In the data rows, zero lies at 4.5, halfway between 4 and 5.
Each row below has a hidden score, from 0 to 40, with 20 about the middle. What is it? The score is a weighted sum of the row's numbers plus the product of two more (or one squared), each taken from its middle value.
(6, 6, 4, 5, 4, 3, 4, 8, 4, 5, 5, 3, 1, 1, 7, 6, 6, 3, 6, 3, 7, 4, 4, 7, 5, 3) -> 18
(5, 4, 5, 4, 4, 5, 5, 4, 6, 6, 5, 6, 7, 6, 3, 3, 4, 5, 4, 6, 3, 5, 3, 2, 5, 3) -> 16
(6, 3, 6, 2, 2, 5, 5, 5, 5, 4, 5, 6, 7, 6, 3, 3, 4, 6, 4, 5, 2, 6, 4, 3, 4, 5) -> 20
(4, 4, 6, 3, 3, 5, 4, 3, 6, 4, 5, 5, 7, 6, 3, 3, 3, 6, 4, 5, 5, 5, 4, 2, 5, 5) -> 18
(4, 3, 3, 7, 6, 4, 2, 3, 2, 4, 4, 4, 5, 3, 7, 6, 7, 2, 3, 4, 7, 3, 7, 6, 3, 3) -> 26
(3, 4, 2, 6, 7, 3, 5, 4, 2, 6, 7, 7, 3, 1, 7, 5, 7, 1, 6, 4, 8, 1, 5, 7, 5, 4) -> 23
(3, 4, 6, 4, 3, 6, 4, 5, 4, 4, 7, 4, 7, 6, 3, 5, 5, 5, 2, 2, 4, 6, 6, 4, 4, 4) -> 19
(5, 4, 7, 2, 5, 6, 5, 4, 6, 3, 3, 4, 6, 6, 2, 5, 3, 7, 4, 4, 4, 6, 5, 2, 4, 4) -> 19
(4, 6, 5, 5, 5, 4, 5, 5, 5, 5, 3, 4, 6, 6, 3, 3, 2, 7, 3, 4, 2, 6, 5, 2, 5, 3) -> 16
(4, 5, 6, 3, 4, 5, 5, 4, 6, 4, 4, 4, 7, 7, 3, 3, 3, 6, 3, 7, 1, 6, 3, 3, 5, 5) -> 20
(3, 1, 3, 4, 4, 6, 4, 2, 2, 4, 2, 5, 5, 5, 4, 4, 4, 5, 2, 4, 5, 5, 7, 6, 2, 5) -> 23
(4, 3, 6, 3, 2, 6, 4, 5, 5, 4, 4, 5, 6, 6, 3, 3, 2, 6, 4, 5, 3, 5, 3, 2, 4, 5) -> 20
(3, 4, 5, 3, 5, 4, 5, 4, 6, 4, 4, 4, 7, 6, 3, 2, 2, 5, 3, 5, 2, 4, 3, 3, 5, 4) -> 21
(6, 3, 2, 7, 7, 4, 4, 4, 2, 6, 5, 6, 3, 2, 7, 6, 8, 1, 6, 6, 6, 4, 5, 7, 5, 4) -> 20
(5, 6, 3, 9, 8, 6, 3, 3, 4, 4, 7, 7, 4, 3, 7, 6, 6, 3, 7, 6, 8, 4, 3, 6, 6, 4) -> 23
(5, 6, 7, 4, 4, 4, 5, 5, 6, 5, 4, 4, 7, 5, 3, 4, 4, 6, 3, 4, 0, 5, 3, 2, 5, 5) -> 20
(6, 5, 6, 5, 4, 3, 5, 5, 7, 4, 6, 5, 6, 5, 4, 4, 3, 6, 5, 5, 3, 5, 2, 2, 7, 4) -> 15
(4, 4, 5, 3, 2, 6, 5, 5, 5, 2, 3, 4, 6, 6, 4, 4, 4, 5, 3, 3, 4, 5, 5, 5, 3, 4) -> 19
(5, 6, 6, 4, 4, 5, 5, 3, 4, 5, 6, 4, 6, 6, 3, 3, 4, 5, 3, 5, 2, 5, 3, 2, 4, 3) -> 16
(8, 7, 4, 6, 4, 3, 5, 5, 7, 5, 7, 5, 4, 4, 6, 5, 5, 4, 8, 5, 4, 4, 1, 5, 8, 4) -> 12
(4, 4, 3, 7, 4, 6, 4, 5, 5, 5, 9, 5, 5, 3, 5, 4, 6, 3, 3, 3, 8, 2, 5, 8, 4, 5) -> 20
(3, 5, 6, 3, 3, 4, 5, 5, 6, 5, 5, 4, 6, 5, 3, 3, 3, 6, 3, 3, 3, 5, 4, 3, 4, 5) -> 19
(4, 4, 1, 4, 7, 2, 4, 4, 0, 8, 1, 6, 1, 2, 7, 7, 6, 1, 4, 6, 6, 5, 6, 6, 4, 5) -> 26
(5, 6, 6, 4, 5, 4, 5, 4, 5, 6, 5, 6, 5, 6, 3, 4, 2, 5, 5, 4, 3, 6, 3, 3, 5, 5) -> 16
(4, 4, 6, 4, 5, 7, 5, 4, 5, 4, 3, 2, 7, 7, 3, 3, 3, 7, 4, 4, 3, 5, 4, 4, 3, 4) -> 25
(7, 5, 3, 7, 6, 3, 2, 4, 4, 5, 7, 6, 5, 4, 7, 5, 6, 4, 7, 5, 6, 5, 4, 6, 7, 5) -> 21
(2, 3, 4, 5, 3, 5, 8, 6, 4, 4, 6, 2, 4, 5, 5, 6, 5, 4, 2, 3, 6, 3, 8, 7, 1, 5) -> 15
(5, 3, 6, 3, 4, 7, 6, 3, 5, 4, 4, 5, 5, 5, 3, 3, 3, 6, 5, 4, 5, 5, 5, 3, 5, 3) -> 14
(2, 4, 5, 3, 3, 4, 6, 5, 6, 4, 4, 4, 6, 6, 3, 3, 3, 6, 5, 5, 4, 6, 5, 3, 5, 5) -> 14
(8, 5, 4, 6, 4, 3, 2, 5, 5, 4, 6, 7, 4, 4, 6, 7, 5, 4, 8, 4, 6, 4, 1, 4, 7, 6) -> 20
(8, 4, 3, 6, 5, 2, 2, 4, 5, 4, 5, 8, 4, 4, 6, 4, 5, 3, 9, 6, 6, 6, 2, 5, 7, 5) -> 16
(4, 5, 6, 4, 3, 4, 3, 3, 7, 3, 5, 4, 6, 6, 3, 3, 3, 5, 3, 6, 2, 5, 4, 3, 5, 3) -> 19
(7, 6, 5, 4, 3, 4, 4, 5, 6, 3, 6, 5, 6, 5, 4, 3, 3, 5, 5, 5, 5, 4, 3, 3, 5, 4) -> 18
(5, 5, 5, 4, 4, 6, 4, 2, 6, 4, 5, 5, 7, 6, 3, 3, 2, 6, 5, 6, 2, 5, 4, 4, 5, 5) -> 12
(0, 3, 2, 5, 7, 5, 7, 5, 1, 7, 5, 5, 2, 3, 5, 4, 6, 2, 3, 3, 9, 3, 7, 7, 2, 6) -> 28
(4, 5, 5, 5, 2, 6, 6, 3, 5, 2, 5, 4, 6, 5, 4, 5, 4, 5, 4, 3, 3, 6, 3, 4, 5, 4) -> 33
(4, 4, 5, 3, 5, 4, 6, 4, 6, 3, 5, 4, 7, 7, 3, 3, 3, 6, 3, 6, 3, 6, 3, 3, 5, 4) -> 22
(4, 4, 7, 3, 5, 5, 6, 3, 5, 4, 6, 5, 5, 6, 2, 4, 3, 6, 3, 5, 4, 4, 3, 4, 5, 5) -> 20
(6, 5, 6, 4, 4, 6, 6, 4, 5, 3, 4, 5, 6, 6, 3, 3, 3, 6, 5, 3, 2, 5, 4, 2, 5, 4) -> 15
(6, 6, 4, 7, 5, 4, 3, 7, 6, 2, 7, 6, 4, 3, 6, 5, 5, 4, 7, 5, 5, 5, 2, 4, 7, 3) -> 21
(7, 7, 4, 4, 6, 2, 4, 8, 5, 4, 5, 8, 2, 2, 5, 5, 6, 2, 7, 7, 6, 4, 2, 4, 7, 3) -> 34
(3, 4, 1, 4, 8, 3, 6, 3, 1, 9, 0, 4, 1, 2, 7, 5, 7, 3, 1, 4, 6, 3, 7, 7, 1, 4) -> 22
(3, 5, 5, 3, 4, 7, 4, 4, 4, 3, 5, 4, 6, 6, 4, 4, 3, 5, 4, 5, 6, 6, 4, 3, 5, 3) -> 20
(5, 7, 2, 7, 6, 3, 5, 8, 4, 6, 5, 5, 2, 1, 7, 5, 7, 2, 5, 7, 8, 3, 6, 7, 4, 4) -> 22
(8, 3, 1, 7, 7, 3, 1, 3, 3, 4, 5, 6, 4, 3, 7, 6, 5, 1, 8, 6, 7, 5, 5, 7, 6, 5) -> 19
(6, 5, 5, 5, 2, 6, 3, 4, 5, 2, 4, 4, 5, 5, 4, 5, 5, 4, 4, 5, 5, 4, 6, 4, 4, 3) -> 19
(5, 4, 7, 4, 4, 4, 4, 4, 6, 4, 6, 5, 6, 6, 3, 5, 3, 6, 4, 4, 3, 5, 4, 5, 6, 6) -> 16
(4, 6, 6, 5, 5, 5, 6, 5, 5, 5, 4, 6, 5, 6, 3, 4, 3, 6, 4, 4, 3, 4, 3, 4, 5, 5) -> 20
(4, 4, 5, 5, 4, 6, 3, 4, 4, 4, 5, 4, 5, 5, 4, 5, 4, 4, 5, 2, 6, 5, 6, 7, 2, 3) -> 27
(4, 6, 6, 6, 5, 4, 5, 4, 7, 4, 5, 4, 6, 5, 3, 3, 3, 6, 4, 5, 4, 3, 3, 2, 5, 4) -> 21
(5, 6, 6, 2, 4, 5, 5, 4, 5, 5, 5, 4, 5, 6, 2, 1, 3, 7, 3, 6, 3, 4, 3, 3, 5, 5) -> 23
(2, 3, 0, 6, 8, 4, 6, 4, 0, 9, 1, 5, 2, 2, 7, 5, 6, 2, 3, 5, 5, 3, 5, 6, 1, 5) -> 28
(2, 5, 2, 5, 7, 4, 4, 3, 0, 9, 2, 4, 2, 3, 6, 5, 7, 2, 3, 4, 7, 4, 7, 6, 1, 6) -> 23
(3, 4, 5, 3, 2, 5, 5, 7, 4, 3, 4, 3, 6, 6, 5, 5, 3, 7, 2, 4, 4, 5, 5, 5, 4, 5) -> 23
(4, 5, 7, 4, 3, 5, 4, 5, 5, 4, 5, 5, 7, 6, 3, 5, 2, 6, 4, 5, 4, 6, 4, 3, 6, 4) -> 15
(4, 5, 6, 5, 4, 6, 4, 2, 5, 3, 4, 5, 5, 6, 3, 4, 4, 6, 3, 6, 2, 5, 3, 3, 5, 4) -> 23
(8, 6, 5, 5, 3, 4, 2, 4, 6, 4, 6, 5, 6, 4, 5, 5, 4, 5, 7, 7, 4, 4, 1, 3, 8, 4) -> 26
(3, 3, 2, 4, 7, 5, 6, 2, 1, 6, 2, 4, 2, 3, 7, 6, 5, 4, 2, 4, 6, 5, 7, 6, 1, 6) -> 21
(2, 3, 3, 3, 4, 6, 7, 4, 3, 5, 2, 2, 5, 5, 4, 6, 4, 5, 0, 2, 4, 4, 7, 6, 2, 4) -> 18
(6, 5, 1, 5, 5, 2, 5, 8, 5, 8, 3, 5, 1, 1, 7, 7, 6, 3, 7, 4, 6, 5, 3, 5, 6, 6) -> 15
(7, 4, 3, 6, 5, 2, 0, 4, 1, 4, 3, 4, 5, 3, 7, 6, 4, 3, 5, 7, 5, 6, 6, 6, 5, 4) -> 22
(2, 3, 3, 5, 4, 5, 6, 3, 3, 4, 5, 3, 4, 5, 4, 4, 5, 5, 2, 4, 4, 5, 7, 6, 1, 7) -> 19
(3, 3, 4, 5, 4, 5, 5, 6, 3, 4, 4, 2, 4, 4, 6, 6, 5, 4, 3, 4, 5, 3, 8, 8, 1, 4) -> 19
(4, 4, 1, 6, 9, 2, 3, 4, 2, 7, 4, 9, 2, 1, 7, 4, 8, 0, 7, 7, 5, 4, 4, 6, 4, 5) -> 25
(4, 5, 6, 6, 3, 5, 4, 5, 6, 5, 5, 4, 5, 6, 3, 5, 4, 6, 5, 4, 3, 5, 4, 3, 5, 4) -> 16
(8, 5, 4, 7, 5, 4, 4, 5, 5, 3, 8, 5, 4, 2, 5, 5, 7, 4, 6, 4, 7, 2, 4, 7, 5, 5) -> 19
(5, 4, 2, 8, 8, 3, 2, 2, 1, 3, 7, 5, 4, 3, 7, 3, 6, 1, 7, 6, 7, 4, 5, 6, 5, 5) -> 26
(5, 5, 6, 4, 4, 4, 6, 5, 6, 4, 5, 6, 6, 6, 3, 2, 4, 6, 5, 6, 2, 5, 4, 2, 5, 4) -> 17
(1, 2, 4, 4, 3, 4, 6, 4, 3, 5, 2, 2, 3, 4, 5, 4, 6, 5, 2, 2, 5, 4, 9, 6, 1, 5) -> 19
(3, 6, 5, 3, 2, 6, 4, 4, 4, 2, 3, 4, 6, 6, 3, 4, 4, 5, 3, 4, 5, 5, 6, 6, 4, 6) -> 18
(3, 5, 2, 5, 7, 3, 6, 5, 2, 9, 2, 3, 1, 2, 7, 5, 8, 4, 3, 3, 6, 4, 7, 7, 3, 6) -> 19
(5, 5, 6, 3, 4, 4, 6, 3, 6, 4, 5, 4, 5, 6, 3, 4, 3, 5, 4, 4, 3, 5, 3, 3, 6, 4) -> 15
(6, 5, 3, 7, 4, 4, 4, 5, 4, 4, 6, 6, 4, 2, 7, 6, 6, 1, 8, 5, 6, 3, 2, 5, 6, 3) -> 18
(3, 4, 6, 5, 4, 6, 3, 4, 6, 2, 6, 5, 6, 6, 4, 4, 5, 5, 6, 4, 3, 6, 5, 3, 5, 5) -> 20
(9, 6, 3, 6, 7, 3, 1, 2, 3, 5, 4, 6, 4, 2, 7, 7, 6, 2, 7, 6, 6, 3, 2, 7, 6, 3) -> 22
(8, 6, 4, 6, 5, 1, 2, 7, 6, 5, 5, 8, 2, 2, 7, 6, 6, 3, 8, 7, 6, 4, 2, 5, 8, 5) -> 30
(5, 6, 6, 4, 4, 4, 4, 6, 8, 4, 5, 4, 6, 5, 4, 6, 4, 6, 5, 4, 4, 5, 2, 3, 6, 4) -> 18
(4, 4, 3, 6, 6, 6, 3, 4, 2, 5, 5, 3, 3, 4, 7, 7, 7, 3, 4, 4, 7, 4, 6, 8, 3, 5) -> 23
(2, 4, 5, 5, 4, 6, 5, 4, 4, 4, 4, 4, 5, 4, 3, 6, 5, 6, 2, 3, 5, 3, 6, 5, 3, 5) -> 22
(4, 5, 3, 6, 5, 4, 6, 7, 3, 6, 5, 3, 2, 2, 7, 6, 7, 3, 6, 4, 7, 4, 5, 8, 4, 5) -> 17
(5, 2, 4, 6, 2, 5, 6, 7, 5, 3, 6, 3, 5, 5, 5, 7, 4, 5, 4, 3, 4, 3, 5, 6, 4, 4) -> 15
(4, 4, 6, 5, 5, 5, 7, 4, 6, 3, 5, 5, 7, 6, 3, 2, 2, 6, 5, 5, 3, 5, 4, 2, 5, 5) -> 20
(8, 5, 3, 4, 4, 2, 3, 8, 7, 4, 4, 6, 3, 3, 6, 7, 6, 4, 7, 2, 6, 5, 2, 4, 6, 5) -> 22
(4, 3, 3, 4, 1, 4, 6, 7, 4, 6, 3, 1, 4, 4, 6, 7, 6, 4, 3, 3, 4, 4, 7, 7, 3, 5) -> 17
(4, 6, 6, 2, 4, 4, 6, 3, 6, 5, 3, 3, 6, 6, 2, 4, 3, 6, 3, 6, 2, 6, 4, 3, 6, 4) -> 16
(4, 5, 6, 3, 4, 3, 5, 5, 6, 5, 3, 6, 5, 6, 3, 4, 3, 6, 5, 6, 3, 5, 5, 3, 5, 4) -> 23
(4, 5, 6, 3, 3, 6, 4, 3, 5, 2, 5, 4, 5, 6, 3, 3, 2, 7, 3, 5, 5, 6, 3, 3, 4, 3) -> 21
(1, 4, 3, 5, 7, 7, 6, 5, 2, 8, 5, 3, 2, 2, 6, 6, 6, 2, 3, 3, 8, 5, 7, 7, 0, 6) -> 39
(7, 4, 4, 4, 1, 4, 6, 9, 6, 4, 4, 4, 3, 3, 6, 5, 6, 5, 6, 4, 7, 2, 5, 7, 5, 5) -> 26
(2, 2, 3, 4, 6, 5, 5, 2, 1, 7, 3, 4, 4, 5, 5, 5, 5, 4, 2, 5, 6, 4, 8, 4, 1, 6) -> 27
(6, 5, 5, 5, 3, 4, 4, 3, 5, 4, 5, 6, 6, 6, 3, 3, 3, 6, 5, 5, 3, 6, 3, 3, 6, 4) -> 13
(6, 6, 4, 6, 4, 5, 5, 9, 7, 4, 7, 5, 3, 3, 5, 6, 5, 3, 6, 5, 7, 5, 3, 5, 7, 3) -> 15
(7, 5, 4, 7, 8, 1, 5, 5, 4, 5, 6, 9, 3, 1, 7, 5, 5, 2, 9, 6, 6, 4, 3, 3, 7, 5) -> 16
(5, 3, 1, 6, 7, 4, 4, 3, 1, 7, 2, 5, 2, 2, 8, 6, 6, 1, 5, 5, 7, 5, 5, 6, 3, 5) -> 27
(5, 4, 1, 7, 8, 2, 3, 4, 1, 6, 5, 4, 2, 1, 8, 5, 7, 2, 6, 7, 7, 3, 6, 7, 4, 4) -> 31
(7, 6, 3, 7, 5, 4, 5, 9, 7, 4, 7, 5, 3, 1, 6, 6, 6, 2, 8, 4, 7, 1, 2, 7, 6, 4) -> 16
(8, 5, 3, 4, 6, 2, 2, 4, 5, 7, 6, 7, 1, 2, 6, 6, 6, 2, 8, 5, 6, 3, 3, 6, 8, 6) -> 38
(4, 5, 6, 4, 4, 6, 4, 4, 5, 4, 4, 4, 6, 6, 3, 4, 3, 6, 4, 4, 6, 6, 5, 3, 4, 4) -> 20
(6, 5, 2, 7, 7, 1, 2, 2, 1, 5, 5, 5, 3, 3, 8, 3, 6, 1, 7, 7, 7, 5, 4, 5, 5, 5) -> 22
(5, 3, 7, 3, 3, 5, 5, 5, 6, 4, 6, 3, 7, 6, 4, 3, 2, 6, 5, 4, 4, 5, 4, 4, 5, 3) -> 12
(3, 2, 2, 3, 7, 6, 6, 4, 1, 6, 3, 3, 2, 3, 7, 5, 6, 3, 3, 3, 5, 4, 8, 8, 1, 6) -> 21
(2, 2, 1, 5, 7, 5, 4, 6, 2, 5, 3, 4, 2, 1, 7, 5, 8, 2, 4, 4, 6, 3, 6, 7, 2, 5) -> 31
(5, 5, 4, 5, 1, 6, 5, 7, 7, 4, 4, 3, 3, 4, 5, 6, 5, 7, 4, 2, 5, 3, 3, 5, 5, 5) -> 16
(0, 2, 3, 5, 7, 4, 6, 2, 1, 7, 2, 3, 3, 3, 6, 5, 6, 2, 4, 3, 6, 5, 8, 5, 1, 5) -> 39
(4, 4, 6, 4, 4, 7, 5, 5, 6, 3, 5, 3, 5, 6, 3, 5, 3, 4, 4, 4, 5, 6, 6, 4, 4, 6) -> 22
(4, 6, 5, 4, 4, 5, 3, 2, 5, 2, 4, 3, 7, 6, 4, 4, 4, 4, 3, 4, 5, 5, 3, 4, 4, 2) -> 27
(4, 5, 6, 5, 3, 5, 6, 4, 5, 5, 3, 5, 6, 6, 4, 3, 3, 6, 4, 5, 3, 5, 3, 3, 6, 6) -> 25
(4, 4, 4, 4, 2, 7, 5, 5, 5, 6, 4, 3, 4, 4, 4, 6, 5, 5, 2, 3, 6, 3, 8, 6, 2, 5) -> 16
(2, 4, 6, 3, 4, 5, 7, 4, 6, 5, 5, 3, 7, 6, 3, 2, 2, 5, 3, 4, 3, 6, 3, 3, 5, 4) -> 36
(5, 4, 6, 3, 3, 6, 6, 4, 4, 4, 4, 2, 5, 5, 3, 4, 4, 6, 2, 4, 3, 5, 5, 4, 4, 5) -> 18
(8, 6, 4, 6, 7, 2, 3, 5, 4, 7, 5, 6, 2, 1, 6, 5, 6, 2, 9, 5, 6, 4, 2, 4, 8, 4) -> 18
(4, 4, 5, 4, 4, 4, 4, 3, 5, 4, 5, 4, 7, 7, 4, 4, 3, 5, 4, 4, 3, 4, 5, 4, 3, 4) -> 19
(6, 6, 4, 5, 2, 3, 2, 8, 5, 4, 5, 5, 4, 5, 6, 8, 4, 6, 6, 3, 5, 5, 4, 6, 6, 4) -> 27
(4, 4, 6, 3, 3, 6, 5, 5, 5, 4, 4, 4, 6, 6, 3, 2, 3, 7, 3, 5, 2, 5, 4, 2, 5, 4) -> 18
(3, 6, 5, 5, 3, 6, 6, 3, 4, 4, 5, 4, 5, 6, 4, 5, 3, 6, 2, 3, 3, 4, 5, 5, 3, 4) -> 13
(6, 4, 5, 5, 4, 7, 5, 7, 5, 3, 7, 3, 5, 4, 6, 6, 5, 4, 6, 5, 7, 2, 3, 5, 4, 5) -> 25
(6, 3, 5, 5, 4, 6, 3, 2, 5, 3, 4, 4, 5, 7, 4, 4, 4, 5, 5, 5, 4, 7, 4, 3, 5, 4) -> 21
(2, 6, 6, 1, 4, 5, 5, 3, 6, 3, 4, 5, 5, 6, 3, 3, 2, 6, 3, 4, 3, 6, 4, 3, 5, 3) -> 18
(6, 4, 6, 5, 4, 5, 4, 7, 6, 3, 6, 4, 3, 4, 5, 6, 6, 5, 7, 2, 7, 3, 4, 5, 6, 5) -> 19
(4, 4, 6, 3, 4, 5, 5, 4, 5, 4, 3, 4, 5, 6, 3, 4, 3, 6, 5, 5, 2, 5, 5, 3, 6, 4) -> 17
(5, 5, 6, 4, 4, 5, 5, 4, 5, 4, 5, 4, 6, 6, 3, 2, 3, 6, 6, 5, 2, 5, 3, 4, 5, 3) -> 13
(1, 4, 1, 3, 7, 4, 5, 5, 2, 9, 1, 4, 2, 2, 6, 6, 7, 3, 4, 5, 5, 5, 7, 5, 1, 5) -> 26
(3, 4, 5, 5, 5, 6, 4, 3, 4, 4, 4, 4, 6, 6, 4, 4, 4, 5, 3, 4, 4, 5, 6, 5, 2, 4) -> 21
(7, 5, 5, 3, 3, 4, 4, 3, 5, 4, 4, 5, 6, 6, 3, 4, 3, 6, 6, 5, 4, 6, 4, 3, 5, 4) -> 15
(5, 6, 6, 4, 3, 5, 4, 3, 5, 5, 4, 5, 7, 6, 3, 4, 3, 6, 4, 4, 4, 4, 5, 5, 5, 4) -> 10
(4, 6, 5, 4, 3, 5, 3, 6, 6, 2, 5, 5, 6, 5, 4, 6, 3, 6, 5, 3, 3, 5, 4, 4, 5, 4) -> 18
(4, 5, 7, 3, 3, 5, 5, 4, 5, 5, 4, 5, 5, 6, 3, 3, 3, 5, 5, 5, 4, 5, 4, 3, 4, 6) -> 16
(8, 6, 3, 5, 5, 3, 2, 3, 4, 4, 5, 8, 4, 3, 6, 6, 6, 2, 7, 4, 7, 3, 3, 5, 7, 5) -> 26
(5, 3, 5, 3, 3, 4, 3, 5, 6, 4, 4, 3, 5, 6, 4, 3, 4, 5, 3, 4, 3, 5, 5, 5, 3, 5) -> 20
(4, 5, 5, 4, 4, 7, 4, 4, 5, 4, 6, 3, 5, 5, 3, 4, 5, 5, 3, 4, 6, 4, 6, 5, 3, 3) -> 18
(5, 5, 3, 6, 3, 4, 4, 5, 4, 4, 8, 4, 5, 2, 7, 7, 6, 2, 7, 5, 9, 3, 4, 6, 5, 5) -> 20
(7, 4, 5, 5, 3, 6, 1, 5, 5, 2, 5, 4, 7, 5, 4, 6, 4, 5, 4, 5, 5, 5, 4, 5, 5, 5) -> 22
(7, 6, 5, 6, 4, 5, 2, 4, 5, 3, 6, 5, 6, 5, 5, 5, 4, 5, 8, 5, 6, 5, 3, 5, 8, 3) -> 13
(5, 6, 1, 5, 5, 2, 4, 9, 4, 8, 2, 3, 2, 1, 8, 7, 8, 3, 6, 4, 5, 4, 6, 7, 4, 7) -> 26
(7, 5, 6, 4, 3, 5, 4, 4, 5, 4, 5, 4, 6, 5, 4, 5, 4, 6, 5, 5, 5, 4, 2, 4, 6, 4) -> 17
(6, 2, 3, 5, 5, 3, 2, 5, 3, 4, 3, 5, 2, 3, 6, 5, 6, 3, 3, 4, 8, 3, 6, 7, 2, 5) -> 26
(4, 5, 6, 2, 4, 5, 6, 3, 6, 4, 4, 5, 5, 6, 3, 3, 4, 7, 4, 4, 2, 5, 4, 3, 6, 4) -> 20
(6, 5, 2, 5, 7, 4, 5, 7, 4, 6, 7, 6, 2, 1, 7, 5, 7, 2, 8, 3, 8, 4, 4, 5, 6, 5) -> 18
(4, 6, 6, 4, 3, 4, 5, 5, 6, 4, 5, 5, 6, 6, 3, 3, 3, 6, 4, 5, 2, 5, 4, 2, 4, 5) -> 15
(4, 5, 6, 3, 4, 5, 5, 6, 7, 5, 5, 6, 5, 6, 3, 3, 3, 7, 5, 5, 4, 5, 4, 3, 5, 5) -> 18
(4, 4, 2, 6, 8, 2, 3, 1, 1, 7, 3, 9, 3, 2, 7, 6, 6, 1, 8, 7, 7, 2, 4, 6, 4, 6) -> 24
(8, 4, 4, 7, 3, 5, 0, 4, 6, 3, 5, 7, 5, 5, 5, 6, 4, 4, 6, 5, 5, 5, 3, 5, 6, 5) -> 19
(5, 4, 0, 7, 9, 1, 2, 3, 1, 9, 2, 8, 2, 2, 7, 5, 7, 1, 6, 6, 6, 4, 5, 6, 5, 6) -> 23
(7, 3, 6, 4, 5, 4, 3, 5, 6, 3, 5, 3, 7, 6, 4, 4, 2, 6, 5, 5, 3, 5, 2, 3, 6, 4) -> 21
(7, 6, 4, 5, 4, 3, 1, 4, 5, 3, 4, 3, 5, 6, 5, 3, 5, 5, 6, 6, 3, 5, 3, 4, 6, 4) -> 27
(4, 3, 6, 3, 4, 5, 5, 4, 6, 4, 5, 5, 5, 6, 3, 3, 2, 6, 4, 4, 5, 5, 3, 2, 6, 4) -> 20
(3, 5, 3, 3, 3, 5, 6, 6, 5, 4, 2, 2, 2, 3, 5, 7, 6, 4, 2, 3, 5, 4, 7, 6, 1, 6) -> 21
(5, 5, 6, 3, 4, 5, 5, 4, 4, 3, 3, 6, 7, 6, 3, 5, 3, 6, 3, 4, 3, 6, 5, 4, 5, 3) -> 15
(4, 4, 7, 2, 4, 4, 5, 5, 5, 5, 5, 4, 6, 6, 2, 3, 2, 5, 5, 5, 1, 7, 6, 2, 4, 4) -> 11
(2, 4, 2, 5, 9, 4, 6, 1, 1, 8, 2, 6, 0, 1, 7, 4, 7, 1, 6, 7, 5, 4, 7, 5, 3, 5) -> 19
(2, 4, 3, 3, 4, 5, 5, 7, 2, 5, 2, 4, 2, 3, 5, 5, 7, 4, 3, 2, 7, 5, 7, 8, 1, 5) -> 24
(7, 6, 3, 7, 7, 3, 3, 5, 3, 6, 7, 8, 4, 2, 7, 6, 7, 2, 6, 6, 6, 3, 2, 5, 8, 5) -> 28
(5, 4, 5, 3, 4, 5, 4, 4, 6, 4, 5, 4, 7, 6, 3, 6, 2, 5, 5, 6, 3, 5, 4, 4, 5, 6) -> 24
(4, 4, 5, 4, 3, 6, 5, 3, 4, 4, 4, 4, 6, 6, 3, 5, 3, 6, 2, 7, 3, 5, 4, 3, 4, 2) -> 22
(4, 5, 7, 3, 3, 5, 5, 3, 5, 5, 4, 4, 5, 5, 3, 3, 4, 6, 5, 5, 2, 5, 4, 4, 5, 5) -> 14
